(in the rows, 128 means zero)
Named turns come first, each shown by rows before and after it. Which turns, in which order, take the first row of each pair that follows to the second? Write the first one first, as in the answered first pair.
B:
[151  84 102 140 155  95 136  69]  ->  [158  86 130 181 163 129 132  81]
[112  94 113  70 141 116  94 121]  ->  [108  80 124  94 160 136  98 104]
[ 94 135 141 119  93 133 119 136]  ->  [ 88 132 133 112  97 128 121 126]
[171 152 108  90 150 139 130 132]  ->  [164 142 103  91 158 134 136 120]
M:
[113 140 114 135 138 126 133 105]  ->  [113 137 130 119 148 149 125 127]
[114 138 116 170 115  98 145 103]  ->  [ 96 101 133 131 166 154 134 111]
[155 131  96 109 138 103 144 116]  ->  [154 122 109  91 156 132 135 133]
[133  97 138 101 122 105 126 127]  ->  [141 105 143  98 115 114 120 143]
X:
[ 83 150 132 115 150 151 163 139]  ->  [ 94 135 141 150 156 158 163 121]
[127 124 141 157 132 201 128 111]  ->  [160 140 136 131 125 199 123 129]
[ 73 147 123 149 118 105 161 122]  ->  [110 137 137 193 130 119 151 107]
[166 147 107 142 158 145 168 133]  ->  [154 159 102 115 154 141 173 144]
P:
[122 127 128 128 170 160 139 125]  ->  [137 142 140 133 155 165 129 147]
[117 148 123 110 131 123 163 150]  ->  [112 144 128 104 126 123 152 157]
[148 102 155  95  89 104  88 166]  ->  [125  84 107 117 145  88 159  84]
[144 117 118  94 163 138 116 126]  ->  [162 136 115 116 161 140 132 119]
Pairs:
(2 to 3 turns a pair)
[112 104 169 154 156 191 101 119]  ->  [191 162 135 179 117 132 124 112]
P, X, M
[139 135 147  88 140 172 143 151]  ->  [ 97 132 159 120 138 174 149 140]
X, X, B
[142 104 125  97 124 112 104 108]  ->  [159 112 125 106 155 142 126 107]
P, M
[109 126  93  85 143 108 160 117]  ->  [ 84 105 116 105 159 144 151 119]
M, B, X
[118 162 112 166  92  99 155 128]  ->  [ 86 111 127 116  88  92 105 133]
X, P, B
[136 153 151 142 175 187 138 166]  ->  [104 172 136  95 157 166 145 182]
X, X, B
[177 170 149 143 119 109  88 169]  ->  [145 123 119 181 155  79 122  85]
M, B
[ 84 154 141 143 131 106 145 140]  ->  [ 96 158 150 154 142 128 148 146]
M, B, P
[133 144 151 165 130 154 122 151]  ->  [110 108 136 159 162 147 134 109]
M, M
[139 120 121  85 164 137 114 127]  ->  [140 126 101  91 153 103 122 110]
M, B, B
[147 130  80 111 152 137 109 100]  ->  [153 133  99 143 157 164 108 106]
B, B
[139 131 126 107 138 135 129 126]  ->  [113 121 125 113 130 124 127 116]
M, P, X
[106 117 117 123 137 104 120 102]  ->  [152 134 138 157 126 119 111 120]
X, P
[161 172 125 102 109 141 145 118]  ->  [101 154 129  83  94 125 130 120]
M, P, X
[194 123 146  97 130 147 102 170]  ->  [142 113  89 107 121  60 147  93]
M, X, B
[ 87  79  78 144 157 120 153  60]  ->  [171 192 107 129  72 134 130 185]
P, X
[116 113 120 170 159 113 161  80]  ->  [129  77 124 120 166 115 121  82]
X, P, P
[186 130 120 105 110  96 107 130]  ->  [183 129 106 117 125  94 131 105]
P, P
[165  97 118  94 110  93  82 118]  ->  [118  75 124 132 120  93  92  88]
X, X, X
[107  77 156 126 146 131  75 117]  ->  [151 114 154 161 180 174 119 122]
P, M
[134 134 147 158 100 111 103 128]  ->  [119 107 124 137 127  97 117  91]
X, M
[167 129 115 123 135 103 127 120]  ->  [149 115 113 116 152 110 139 107]
B, X, B
[143 129 152 166 128 153 112 157]  ->  [107  94 137 157 116 103  97 118]
M, P, M
[132 108 144 167 161 143 123  96]  ->  [142 168 147 116 104 129 111 169]
B, B, X
[108 149 116 155 128 107 151 116]  ->  [109 119 129 144 110  90 109 114]
X, P, M
[111 172 146 130  98 121 127 160]  ->  [ 75 140 139  96 125 133 126 147]
P, M
[167 159 119 101 145 153 139 151]  ->  [135 147  97  79 118  95 129 128]
P, M, B
[113 146 164 196 122 158 125 133]  ->  [137 139 123 192 120 103 148  80]
X, M
[117 105 140  88 100 116  85 150]  ->  [108 100 156 140  97 126  81 143]
X, X, M
[135  89 176 168  99 147 122 126]  ->  [159 119 166 138  67 123 119 153]
M, B, X
[160 110 124  88 172 159 117 139]  ->  [166 145  92 134 152 105 160 103]
M, P, P
[109 122 176 181 121 163  82 155]  ->  [ 80 131 121 166  88  68 108 104]
B, X, M
[ 71 131 112 119 158 135 173 102]  ->  [ 60 141 142 128 147 165 153 145]
M, B, X
[118 165 115 127 141 144 177 132]  ->  [ 87 133 124 115 152 155 160 124]
P, P, B
[ 93 140 119 130 164 136 155 127]  ->  [100 163 138 129 111 118 123 165]
P, P, M
[107 105 116 103  98  88  98 108]  ->  [102  80 144 118 141 147  91 111]
M, B, B
[132 153  95 122 121  70 123 103]  ->  [149 161 138 160 101 104  95 140]
X, B, P
[ 85 134 133 118 131 139 135 135]  ->  [ 87 135 129 125 137 137 146 128]
P, P, P
[176 117 138 139 114 138 107 137]  ->  [152 109 124 106  99 108 100 133]
M, P, X
[166  68 129  78 170 161  97 121]  ->  [159 119  88 114  97  53 130  88]
X, M, M
[147 127 140 139 137 141 113 133]  ->  [129 141 130 108 125 125 114 147]
B, X
[147 170 145 158  85 122 144 163]  ->  [ 64  87 143 108 121 122 125 125]
P, B
[132  98 109  63 158 104 133 115]  ->  [161 148 109  97 103  67 132 135]
M, M
[ 94 136 149 159 102 140 103 149]  ->  [ 78 122 149 144 133 163 115 143]
P, M
[178  94 144 153 110 119 100 147]  ->  [164  67 126 120 133 111 103 122]
P, X
[119 113 136 137 133 136 123 119]  ->  [138 141 125 115 123 133 126 139]
P, X, X
[ 64 127 170 174 125 156 145 127]  ->  [145  98 187 151 135 175  92 139]
X, P, X
[196 160 135  91 163 172 132 160]  ->  [ 48 143 118  82 163 146 161 134]
X, X
[148 158 150 148  87 122 152 156]  ->  [151 138 123 161 123 116 181 105]
P, P, X
[174 125 116 161 145 119 138 112]  ->  [139  97 108 136 160 111 136  94]
B, P, P
[ 65 109 154 126 135 130  93 121]  ->  [115 121 171 159 123 146  74 138]
X, B
[ 84 179 124 144 137 131 190 168]  ->  [ 88 139 126 185 163 132 192 115]
B, M, X
[160 129 120 100  92  90 122 120]  ->  [101 102 133 151 114 102 135  88]
X, X, B
[103 115 127 121 156 166 171 100]  ->  [113 128 160 112  73 133  99 149]
P, M, P
[126 153  93  96  80  65 130 130]  ->  [134 164 102  97  72  74 122 146]
M, M, M
[115  98 126 153 128 104 133 116]  ->  [150 110 136 121 114 109 106 146]
X, P, X
[164 160  99 134 118 113 140 139]  ->  [123 125 102  95 103  94 102 133]
P, M
[148  90 132 179 129 144 122 118]  ->  [149  94 121 181 121 124 127 111]
B, M
[169 103 130  88 124 123  94 131]  ->  [114  76 126 103 148 124 109  96]
X, B, X
[142  85 133 158 117  96  89  90]  ->  [160 110 159 146 100 126  70 141]
M, M
[139 172  99  90 171 130 166 128]  ->  [142 197 131 114 130 145 133 175]
X, P
[138 125 137 154 118 107 119  79]  ->  [148 115 167 128 137 159  94 116]
M, P, P
[125 123 113  81 159 146 144 127]  ->  [134 160 138 105 126 154 131 170]
X, M
[146 126 107 139 145 100 153  80]  ->  [165 130 138 118 169 165 137 130]
M, P
[106 151 106 146 159 128 154 131]  ->  [ 79 126 114 117 154 128 129 138]
P, P
[106 166 149 110  97 120 128 168]  ->  [104 162 111 107 123  95 168 123]
B, P
[106 120 134 157 112 126 132 114]  ->  [148 134 138 153 100 124 121 133]
X, B
[ 91 122 153 152 108 138 113 130]  ->  [140 143 152 165 104 141 120 139]
P, P, X
[169 128 134 154 130 152 142 124]  ->  [119 145 112  89 120 131 157 138]
X, X, P
[ 77 150 114 132 121 116 154 125]  ->  [ 76 146 123 149 130 132 154 124]
B, B
[146 129 158 148 126 152 127 135]  ->  [148 111 127 135 137 116 145  93]
M, X, M
[138 107 120 155 120 126 128  84]  ->  [178 135 127 136 107 138 117 123]
B, X
[145 132 136 143  83 132  97 181]  ->  [169 154  98 146  89 100 144 145]
B, P, P
[132 129 127  89 142 135 107 134]  ->  [122 141 149 129 122 144 101 150]
X, X, M
[109 135 173 142 133 175 115 172]  ->  [138 178 151 154 119 154 147 174]
P, P, B
[106 148 124 168 107 117 123 140]  ->  [177 132 121 147 138 140 111 134]
M, X, X
[134 162 129 184 101 126 167 120]  ->  [123 161 100 139  94  86 171 111]
B, B, B
[152 124 105 112 144 139 142 113]  ->  [118 105 110  95 140 134 127 115]
P, P, X
[106 162 161 118 122 177 129 149]  ->  [107 138 159 145 150 184 137 116]
P, B, X
[116 112 175 138 161 145 106 147]  ->  [136 153 147 117 107  78 112 153]
M, X, B
[119 109 138 178 136 117 134  75]  ->  [180 155 149 163  96 120 116 126]
M, X, M
[ 76 148 156 121 118 147 126 145]  ->  [126 135 168 162 128 160 115 137]
X, X
[116 110 122 116 135 188 129 141]  ->  [ 92  88 122 145 108 148 114 112]
M, P, X
[155 107 129 131 144 132 139  84]  ->  [167 121 128 124 114 104 124  92]
P, B, M
[140 176 121 154 155 157 152 119]  ->  [122 168 120 154  96  92 113 117]
M, P, M
[ 93  65 133 104 191 148 106 115]  ->  [114 111 158  89 141 155  74 189]
P, P, X
[173 133  98  44 135 100  98 145]  ->  [ 83 115 160  90 140 172  80 183]
X, X, M
[191 151 129 147  92  77 131 155]  ->  [155 153 109 114  89  56 149 150]
X, B, P
[ 48  99 122  68  98  82  96 115]  ->  [ 64  91 183 182 136 172  96 122]
B, B, B
[156  97 137  81 154 162 107 149]  ->  [129 153 150 111  91 135 108 190]
X, X, M
[148 164 115 135 115 140 163 143]  ->  [138 153  99 111 122 118 168 121]
B, B
[148  84 143 177 146 134 120  85]  ->  [198 139 146 127 112 141 104 157]
B, X
[ 53 146 150 199 119 149 144 143]  ->  [ 70 123 128 216 129 116 154  96]
B, X, M
[150 167 121  85 104 139 127 182]  ->  [ 97 101 124 132 177 178 154 113]
P, B, B
[103 141 113  57 107 108 123 145]  ->  [ 55 107 130 146 128 123 140  96]
M, X, B
[110 160 158 136 111 165 119 201]  ->  [ 38 135 131 117 112 119 134 162]
B, X, B
[128 112 138 127 143 147 116 127]  ->  [124 115 124 142 132 117 126 103]
B, M, M
[156 127 161 152 113 150 142 140]  ->  [140 117 124 136 109  98 157  95]
B, M
[143 152 112  96 106 110  99 157]  ->  [118 171 114 123  98 108 115 159]
X, P, P
[169 139 120 102 138 141 124 163]  ->  [165 145  97 105 125 102 134 143]
B, M
[100 154 137 103 116 136 125 162]  ->  [142 130 155 165 131 156 114 137]
X, X, X
[179 138  98 123 102  99 107 132]  ->  [140 126  81 101 114  81 121 108]
B, X
[108 167 115  93 146 137 166 178]  ->  [106 172 136 154 134 146 162 180]
P, X, P
[157 148 127  90 100 134  93 168]  ->  [123 133  94 128  98  71 121  97]
M, X
[136 144 109 100 114 112 102 130]  ->  [116 128 115  95 149 154 110 129]
P, X, M
[147  83 163 123 164 187  81 134]  ->  [203 123 133 109 169 177 113 140]
P, X, B
[ 95 115 121 116 106 102 110 116]  ->  [ 97  99 140 130 125 136 102 119]
M, X
[ 80 103 109  67 158 147 158 121]  ->  [105 149 115  50 109 129 144 164]
M, B
[139 147 140 212 119 137 155 119]  ->  [106 105 112 177 153 116 168  74]
B, M
[135 146 146 104  95 113  97 181]  ->  [148  93 128 163 175 139 137  97]
P, B, X
[ 68 121 142 106 112 136 168 138]  ->  [ 68 119 152 123 119 151 170 136]
B, B
[129 117 109 119 129 100 129  97]  ->  [112 107 125 114 114 107 103 116]
P, P, X
[123  98 125 147 144 142 130  89]  ->  [141 129 145 110 128 170 111 151]
M, X
